One turn or mirror swaps these rows in pairs. Which row does each one swap with?
Buv: [ -6.9   3.4  -2.7  -3.4   9.3  -2.7 -13.4   7.6  20.7  -7.7  14.4  -0.9
  27.3  17.7  26.4  16.8 -28.5  -5.5  10.2   4.9   6.0  -1.7  -5.4  -3.8
   6.7 -11.2  10.2  -2.7   2.3  -7.5 -12.3   2.7  -0.9   9.9  -7.3   7.4
   4.6  -4.2   7.6  -1.1   9.0   6.8  -9.7 -11.3]
linat: [-18.1  11.7  -8.4  -8.5  -7.9 -19.2 -14.0  -5.7  10.8  -0.8  12.5  -7.2
  10.9   3.8  25.6  11.1 -28.0  -6.6 -13.1   7.5   0.9  13.2 -17.2 -10.0
  13.0  -4.1   8.7  -9.4   1.6   8.7 -16.3 -15.0   4.5   3.9   4.8   3.2
   8.1  -5.5   1.9   1.0   9.2   8.1  -8.8   5.6]
tafo: [ -1.7   2.2  -6.7  -4.0  -1.3  -5.0 -14.1  -2.7  13.9 -15.6  12.2 -14.8
  17.2  26.3  23.7  20.8 -22.3  -2.5   1.3  11.6  12.8   5.3  -9.4   0.4
  -1.0  -8.2   8.7 -17.1   7.4  -6.6  -3.0   4.8   6.8   5.4 -15.4  11.7
   5.2   1.6   0.3   2.7  15.5  10.8  -8.4  -2.2]
lipun: [-11.1  -3.8  -6.6  -3.9   7.4 -20.3 -15.1  -4.2  21.5  -7.2   5.1  -3.2
   9.7   7.0  20.8  30.6 -23.8  -6.0 -11.6  13.5   7.1  13.4  -1.4   4.4
  -4.4  -3.5  -2.3  -3.9  -6.9   0.6 -15.1   0.0  -2.6   9.8 -12.7   8.7
   2.7 -10.0  11.8   5.5   5.1  12.2  -6.0   2.0]
Fevib: [-19.0  16.6  -6.3 -13.6 -14.5 -16.3  -9.4  -8.4  10.4   1.9   9.9  -6.4
   4.4  -4.9  19.2   3.3 -25.3  -7.8 -15.6   3.6   0.2   9.8 -20.2 -14.7
  17.2   0.9  14.6  -7.6   2.7  11.7 -12.6 -18.9   3.5   0.3  14.5   0.6
   5.8  -6.8  -0.9  -2.3   7.7   5.8 -10.9   6.5]
Bemo: [ -8.1 -11.7  -2.8  17.0  19.8 -16.6  -8.7   6.1  -0.2  -8.5  -1.1  -9.8
  23.7  16.2  -3.1  20.3 -17.3   2.2 -13.4  13.1  -0.3   0.7  -1.0   4.8
 -10.8  -6.5  -7.4  -1.1 -13.7  -4.1  -6.1  -6.5  -7.3  11.9 -13.9   0.5
   4.1  -8.3  21.6  -4.4   0.7   5.9   3.1 -16.2]
Gipiv: [  9.9 -26.2   0.6  19.3   7.0  -0.7  -9.1   2.1   6.8  -4.4  -2.1  10.5
 -16.1   2.5 -27.5   0.1   8.7   3.4  -6.5  13.9   7.8   1.8   2.5   5.1
 -18.5  14.6   3.0  -0.6 -16.6 -10.1   3.8   6.0 -15.6  -4.0  -7.6   4.3
  -3.0   3.9  12.6   3.6 -19.3 -17.1   3.6   9.7]
mutuv: [-20.6  19.1  -6.0 -14.4 -14.8 -13.0  -7.8  -6.3   9.8   2.1   7.7  -9.2
   5.2  -3.9  18.3   0.6 -24.4  -8.1 -13.7   1.5   0.0   9.5 -19.6 -14.8
  19.1  -1.7  13.7 -10.1   0.8  11.5 -12.5 -23.3   1.5   1.2  18.8  -2.9
   3.9  -3.9  -3.3  -4.5   6.7   7.4  -9.1   7.6]
misit: [-18.5  13.7  -7.9  -9.8 -12.0 -16.2 -11.3  -8.8   3.3   3.3  10.5  -2.7
   2.9  -5.2  16.0   2.9 -23.8  -7.1 -21.9   2.6   1.0  13.2 -18.4 -14.4
  17.5   2.9  12.7  -9.1  -0.5  11.9 -16.1 -23.3   1.0   0.1  17.3  -1.1
   8.3 -10.6   0.4  -5.5   5.8  -1.4  -8.0  10.5]
beb: [-14.7   2.6  -2.8  -4.6  -2.3   8.8   7.9  12.8  21.2  -6.8   9.2   8.3
  13.8  20.1  -3.8  15.5   0.3  -5.9  18.2  12.3   7.2  -5.2  -0.8  -0.8
   1.3  -4.4   7.5  -3.5  -5.2 -10.4  24.4  16.8  16.9   7.0 -21.2   2.2
 -10.8   5.5  -4.3  -5.4  12.0  16.4   2.6  -9.9]
Mav: [  5.6 -18.0   5.2  -3.3   0.2  14.1  11.4   2.5  16.7   0.5 -22.5  18.9
 -12.1  -7.1 -27.7  -5.2  19.2   2.8  13.5  -6.0   5.9 -20.9   7.6  -1.0
  -9.7  12.5   2.4   2.8  -1.4 -11.4  15.4   4.3  -5.5  -2.3   1.5  -4.0
 -19.2   7.0   7.7   5.1   0.3  -0.4   0.5   3.1]
Fida: [ -5.7   6.2  -5.0  -6.3 -15.8   3.4   7.7  -6.4  -3.0   4.3 -10.5   7.2
 -15.9 -19.0 -17.7 -19.5   8.0  -5.6  -8.8  -8.3  -1.5  -7.2 -12.6 -17.1
  12.5  21.0  12.2  -8.4   0.9   9.4  -1.9 -24.6  -3.4 -11.4  30.4 -12.6
  -5.6   2.1   0.8  -6.7  -4.1  -8.5  -3.4  11.1]
potig: [ 12.1 -16.1   4.2  14.7  12.0  13.6   6.0   9.2  -2.7  -3.1 -11.1  18.9
  -6.0   1.2 -24.4  -7.4  16.6  -1.4  11.1  -9.9   5.7 -17.4   8.6  -2.7
  -7.1  15.5   5.1  -0.5  -2.7 -17.0  -6.8   1.6 -15.7  -2.3   8.4  -6.9
  -8.5   1.0  12.4  -5.6 -18.5 -16.6   2.5  -6.3]
kog: [-17.4  16.2  -7.1 -11.9  -8.0 -14.3 -12.7  -4.1  14.0  -1.5  13.7  -8.7
  12.1   6.1  24.1  10.9 -28.5  -7.7 -10.2   6.6   1.8  10.8 -17.4 -10.0
  12.6  -6.9  11.8  -9.3   2.3   8.7 -11.6 -12.5   5.9   4.9   3.4   2.8
   5.2  -6.1  -2.3   0.7  11.8   8.5 -10.6   2.6]
romi: [ -5.7   4.5  -1.4  -2.7 -14.6   3.8   8.0  -4.6  -3.1   6.2 -14.5   8.3
 -18.7 -16.9 -20.7 -23.6   8.2  -1.7  -8.5 -10.1  -0.3  -9.5 -11.3 -14.7
  10.3  19.2  14.7  -7.9   1.3   7.1   0.7 -22.5  -4.7  -8.7  28.1 -13.2
  -6.7   1.8   1.2  -6.5 -10.6  -7.4  -0.6   9.7]
nuv: [  6.3 -13.1   4.9   0.9  -6.4  22.3  -0.8   8.1  14.8   0.8  -8.4  14.1
 -14.8   3.1 -18.6 -11.8  17.0   7.2  19.5  -9.2   2.3 -20.6   1.1  -6.3
  -4.3   6.1   6.9  -4.8   6.5 -16.4  23.4  -1.5   4.5  -9.5 -13.5  -1.0
 -18.3  10.5  -9.3   7.0  -0.7  -3.4   0.7  -3.1]
Fofe: [-17.6  19.1  -8.8 -13.5 -13.6 -15.9  -9.3  -8.2   8.8   2.3  12.4  -6.1
   5.1  -2.6  19.0   3.4 -24.8  -7.5 -12.9   3.4   0.2   8.8 -20.2 -12.2
  16.8  -1.1  14.9  -9.9   2.7  13.6 -12.7 -19.9   5.5   0.4  10.9   1.0
   4.2  -3.3  -0.4  -2.5  10.1   6.0 -10.3   6.9]
sopi: [ 12.3  -1.4  -0.9   7.4  22.9  -2.1 -18.8   2.1   6.5  -1.3  19.6  -7.8
  15.3  13.2   8.8  28.4 -11.0  -7.7  -0.6   4.2  -3.7  -0.4 -14.5   6.3
 -17.7 -13.2   8.6   3.4  -2.6 -23.1  -5.8  13.1   0.0   1.6 -11.2  10.7
   2.6   1.5  10.6   1.8   5.0   7.6   1.0  -6.9]
Meno: [ -2.7 -12.3  14.7  15.7  12.9  17.1  -4.7   8.9   8.1 -12.3   4.9  -2.6
 -12.2  -3.8 -14.4   1.3  13.5  -5.7   8.3  -5.9   7.7 -11.5  14.9  -2.3
 -21.1  10.9  -0.2   9.6  -6.2 -21.8  -5.0  22.4  -6.4  -1.3  -2.4 -20.6
  -1.8  -0.7   1.5   9.4  -1.1   0.5  -6.9  13.4]
kiku: [ -0.4 -11.5   2.4   9.4   9.6  15.2  10.4   9.5   7.2  -2.2 -14.2   4.0
  16.8  14.8 -26.9  -3.1   2.0   9.6  12.6   1.7   0.2 -25.9   1.0  -1.4
 -10.7  -3.8   1.8   5.9  -3.8 -11.9  23.1   1.7   0.0   1.8  -8.0  -7.7
 -12.5  10.1   9.8  -1.9   8.2   6.4   1.8 -17.5]
dovek: [  7.7 -18.2   3.5   0.3   4.5  14.9   9.1   0.5   1.7  -9.9 -13.4  17.7
 -19.3   3.9 -35.1  -9.8  18.9   2.0   8.2  -4.2  -1.3 -19.2   3.5  -4.0
  -4.5  19.4  13.1   4.8   0.6  -9.5  11.3   2.4   2.6  -6.8  -1.8  -8.8
 -10.5   4.7   9.1  10.9  -3.8  -9.4   2.9  -4.4]
zosu: [ 17.2 -21.4  -1.1  13.1   1.1  12.5   3.9   0.3  -8.4 -11.8 -13.8   4.8
 -15.1   7.3 -27.0  -5.3  22.3   3.1   1.5  -4.5  12.3 -12.7   4.6  -1.1
 -12.6  20.6   3.3 -13.9   1.4 -17.4   6.1   0.2  -6.7  -7.4  -1.0  -1.6
  -6.1   4.6   5.8  -1.5  -9.8 -12.3   4.0  -2.1]
manar: [ -2.5  -4.8   2.4  -7.1  -2.3   2.3 -13.7   1.7  37.3  -3.2  16.3   1.2
  13.6  17.8   8.6   9.2 -20.2   1.5   8.0  20.2   9.9   0.3 -12.6   3.7
  -5.4 -14.7  16.4  -1.5  -4.1  -3.8  17.1  13.3   4.3  -0.2 -17.0  11.1
  -3.4  11.1   0.1  11.1  15.4   6.6  -9.1   4.5]
noles: [  0.7  -1.7   4.5  -6.0   9.0 -10.6 -15.4   1.9   7.5  -1.9   9.8  -9.8
   9.0  17.4  15.4  17.6 -15.2   5.8 -14.2  19.0   2.1  10.2  -2.9   0.7
  -0.7 -15.6  -3.2 -15.8  -3.6  -3.3 -13.4   6.6   7.3   2.6 -22.5  11.7
   9.2 -14.3  -9.5   6.1   2.4   6.1  -5.7  -9.8]
zaru: [ 23.0 -11.6   3.1  11.8  17.5  16.2  -1.3   4.5  -0.6   2.7   2.2   3.9
  -0.3   5.0 -21.1   9.1  13.3  -3.9   8.2  -5.6  -4.9 -16.0  -7.7   4.5
 -22.1  -1.0   7.2   5.8  -3.7 -28.7   7.7  14.7  -3.7  -7.0  -3.0   3.2
  -7.6   8.7  10.4   0.4  -2.6  -2.4   7.1  -6.9]
Buzof: [-12.5  -1.1  10.0   7.8  11.4   5.7 -16.1   5.8  19.1 -11.8  19.4 -13.9
   6.0   7.7  14.0  18.2 -10.3  -7.3   4.6   1.7   8.4  -1.9   6.1  -2.0
 -15.1  -3.2   3.5   7.7  -4.7 -16.1  -9.6  22.2   2.2   6.3 -10.1 -11.9
   6.3  -5.6  -2.4  10.0  10.5  11.6 -13.6  11.9]
gam: [ -4.9   5.8  -1.2  -9.0 -19.0  11.3   7.6  -4.5  -0.2   5.7 -10.8  11.8
 -13.4 -14.5 -19.2 -23.7   8.1  -0.4  -1.8 -11.0   0.2 -11.5 -13.6 -18.2
  11.5  15.8  14.9  -7.2   3.3   4.6   6.0 -18.9  -0.5 -10.1  27.1 -13.5
  -9.2   4.7  -2.4  -4.3  -0.8  -7.7  -2.3   9.6]
gupa: [-11.3  -0.9  -6.7  -7.5   8.3 -17.4 -16.3  -3.4  12.9 -14.1  14.6  -5.1
   7.3  19.0  20.4  25.3 -26.4  -4.6  -9.8  15.1   2.5  11.7  -9.4  -2.2
   5.6  -2.0  10.9  -1.5  -0.9   1.8 -13.5  -1.1   8.3   9.2 -16.2   7.3
   9.5 -11.4   9.9  11.8   6.6   8.1  -3.6  -4.5]
Neziv: [-18.7  18.2  -7.4 -15.3 -15.0 -13.1  -6.0  -7.9   6.8   5.2   5.8  -3.4
   3.7  -7.5  16.1  -0.4 -19.7 -10.3 -16.1   1.0  -1.3   9.5 -20.0 -15.4
  19.0   4.4  13.8  -9.8   0.5  13.3 -11.4 -23.9   4.7  -1.6  21.1  -1.1
   3.9  -3.0  -0.4  -3.4   8.7   1.4 -10.8   7.6]
duv: [  1.6  -4.5   0.3   0.3  -9.1  11.8   9.0  -3.2  -2.6   1.5 -16.2  15.8
 -17.9 -13.2 -30.5 -21.4  18.3  -0.9   2.1 -11.4   0.6 -13.2  -5.5 -14.0
   2.7  20.0  11.8  -4.8   2.8  -3.1   7.4 -12.4  -6.0 -12.1  20.3 -12.5
 -11.6   6.2   0.8  -0.6  -8.5 -10.9   0.1   6.8]
deza: [ 17.0 -13.5  11.7  -2.7   3.6  20.0   5.5   4.6  -1.2   2.5 -14.3   9.5
 -14.7   3.6 -28.1 -12.0  23.3  13.3   2.8   4.0   2.1 -16.0   4.6  -2.5
  -6.7   3.9  -0.2 -10.1   1.7 -14.7   8.3   7.6   2.2  -8.5  -9.8  -1.2
  -6.9   0.7 -11.9   7.0  -8.1  -7.4   1.5  -8.2]
rubun: [ -1.2   0.8  -2.4  -6.6 -14.3   4.8   8.3  -6.6  -3.0   5.1 -12.4  10.2
 -17.6 -17.0 -22.6 -23.1  11.2  -2.5  -8.5 -10.1  -1.8  -8.4 -10.8 -15.5
  10.1  22.9  14.4  -5.3  -0.6   3.0   1.4 -19.5  -5.7 -10.4  28.6 -10.9
 -10.4   0.8   0.0  -5.4  -5.9  -9.8  -2.9  10.4]
Senob: [ -1.7   2.2  -2.6  -0.5 -14.7   1.9   7.8  -7.8  -4.6   4.5 -12.2  10.0
 -18.9 -16.7 -24.8 -19.5  12.4  -1.4  -5.9 -10.9  -0.8  -8.7  -9.3 -14.2
   6.6  21.8  13.2  -5.3   0.0   4.7  -0.5 -20.4  -0.6 -10.7  24.5 -12.2
  -9.5   4.2   1.6  -6.4  -9.0 -11.2  -1.3  10.2]
nanog: [ -6.8 -15.1  -5.1  20.4   9.9  -7.5   3.7  10.5  -5.3 -11.5   1.0  10.5
  -6.7  11.4 -19.6  22.5  11.5  -8.6  -6.8  11.5   5.6   6.4  10.4   1.0
  -8.3  16.2  -3.0  -6.7 -18.8  -9.8   0.9   5.8  -1.7   5.2 -18.8  -0.6
  -1.4 -10.4  10.5 -12.2 -21.4  -1.5  14.2  -4.0]
Vomov: [ -9.0  -9.6  -5.9   9.2   5.6 -18.1 -27.2   2.8   7.6  -7.7  10.9  -6.1
   0.0  11.7  19.3  24.5 -18.2  -0.3 -14.0   5.6   3.0  15.6  -0.9   1.5
  -2.6  -0.4  -3.2 -12.5  -7.0  -6.2 -13.5  -9.2  -1.9   4.3 -25.5  11.0
   6.9 -13.6   2.6   2.8  -7.1  -0.3  -2.3   1.0]
sanam: [  2.8  -4.6   0.5   3.8  -9.0  10.2   7.1  -0.9  -7.4   4.8 -15.9  12.1
 -19.1 -12.4 -31.0 -20.3  19.3  -1.3  -2.3 -10.6  -1.0 -12.8  -5.5 -12.0
   1.6  21.8   9.9  -6.1  -2.2  -1.8   4.0 -11.9  -6.2  -9.8  18.3 -13.1
  -9.9   5.0   1.4  -3.9 -12.5 -11.7   0.5   6.9]

gupa pairs with dovek
Bemo pairs with kiku
nuv pairs with Vomov
kog pairs with sanam
tafo pairs with zosu
gam pairs with misit

One turn or mirror swaps these rows in pairs. Which row does each one swap with?
Vumo: [ 42.7  10.4   4.4   8.4   7.5  43.6  10.8 -36.5  21.0  23.6  -1.1 -27.5
  -3.7  -9.2]
Manur: [ 27.7   6.5  11.4  33.9 -11.5   5.4  -7.7 -22.4   9.8  21.1 -18.7  -7.1
  -2.2  10.9]
let: [ 12.5   0.5 -18.6  12.4 -13.9   8.5  -2.0 -19.9  22.3  21.2  11.6 -16.2
  -0.7  -2.5]
nov: [ 15.8  29.5  15.6  22.6  -7.8  13.6  -2.0 -18.4  26.5  22.9 -13.9 -11.3
 -25.1  -3.0]
Bom: [ 35.0  12.4   4.8   6.2  20.4  47.2  17.2  -8.3   8.3  20.6   4.9 -13.0
  -4.9  -5.4]
Setik: [ 38.4  24.0   5.2  16.7  -0.9  39.1  18.7  -5.1  21.5  15.4  10.5 -14.3
  -7.5 -15.2]
nuga: [ 29.5   2.9   6.9  18.7  -6.5  22.7  -5.2 -50.3  20.3  26.4 -14.0 -22.2
  -9.8   1.6]
zepo: [ 34.6  14.1  10.4  15.8   5.6  -6.6  -2.9 -30.6   0.7  11.8 -10.5   1.0
  -6.0   5.2]
zodi: [ 18.8  18.8  28.7   8.6   6.8  21.9  -6.5 -25.3  -2.3  13.8 -14.2  -7.2
  -4.0  13.3]
fizur: [ 24.2  -3.9  17.6   9.8  13.2  33.1  16.5 -17.0  16.3  22.8  18.3  -6.0
 -17.2 -14.4]
safo: [ 30.9  -0.2 -15.5   6.0   5.9  19.3   6.4  -7.1  12.8  23.9   8.0 -21.3
  18.3   2.8]
ged: [ 37.1  30.8  20.0  15.4  16.0  27.9   8.6  -2.6  16.3  24.4 -16.0 -18.8
  -4.4   3.2]
kur: [ 14.4  29.9  22.8   1.9   3.8  36.6   6.0 -21.7  10.4   8.9   5.0  -6.4
 -18.0  -6.6]
kasip: [  6.5   5.9  -7.2  16.1 -19.1   7.7  -4.0 -25.5  23.3  18.0   7.5  -9.4
 -13.7  -8.1]
todu: [ 39.4   5.5  -1.4   6.5  13.9  25.1   9.8  -3.7   6.0  22.1  -0.6 -19.7
  19.5   5.9]
rimo: [ 39.0  26.2   3.8   3.9  11.2  17.1  18.5 -20.3  12.7   6.4  13.4  -1.7
 -14.3 -16.3]
ner: [  9.1   1.3   6.2  24.0  -6.6  11.8 -11.8 -32.3  10.5  24.6 -11.3  -3.6
 -20.3   7.4]
Liv: [ 33.3   3.5 -12.5   4.8   9.3  19.6   8.3  -5.1  12.1  23.7   7.0 -18.8
  20.0   4.6]
nud: [  9.4   3.8 -16.2  12.2 -15.6   4.7  -2.3 -21.1  22.4  21.2  10.3 -11.7
  -2.0  -3.4]
Ripu: [ 21.7 -15.8  23.3  20.2  10.1  11.0  -1.0 -27.9   5.5  28.0  -3.4  -1.0
  -8.5   5.6]

Manur pairs with Setik
fizur pairs with Ripu
let pairs with safo
Vumo pairs with nuga

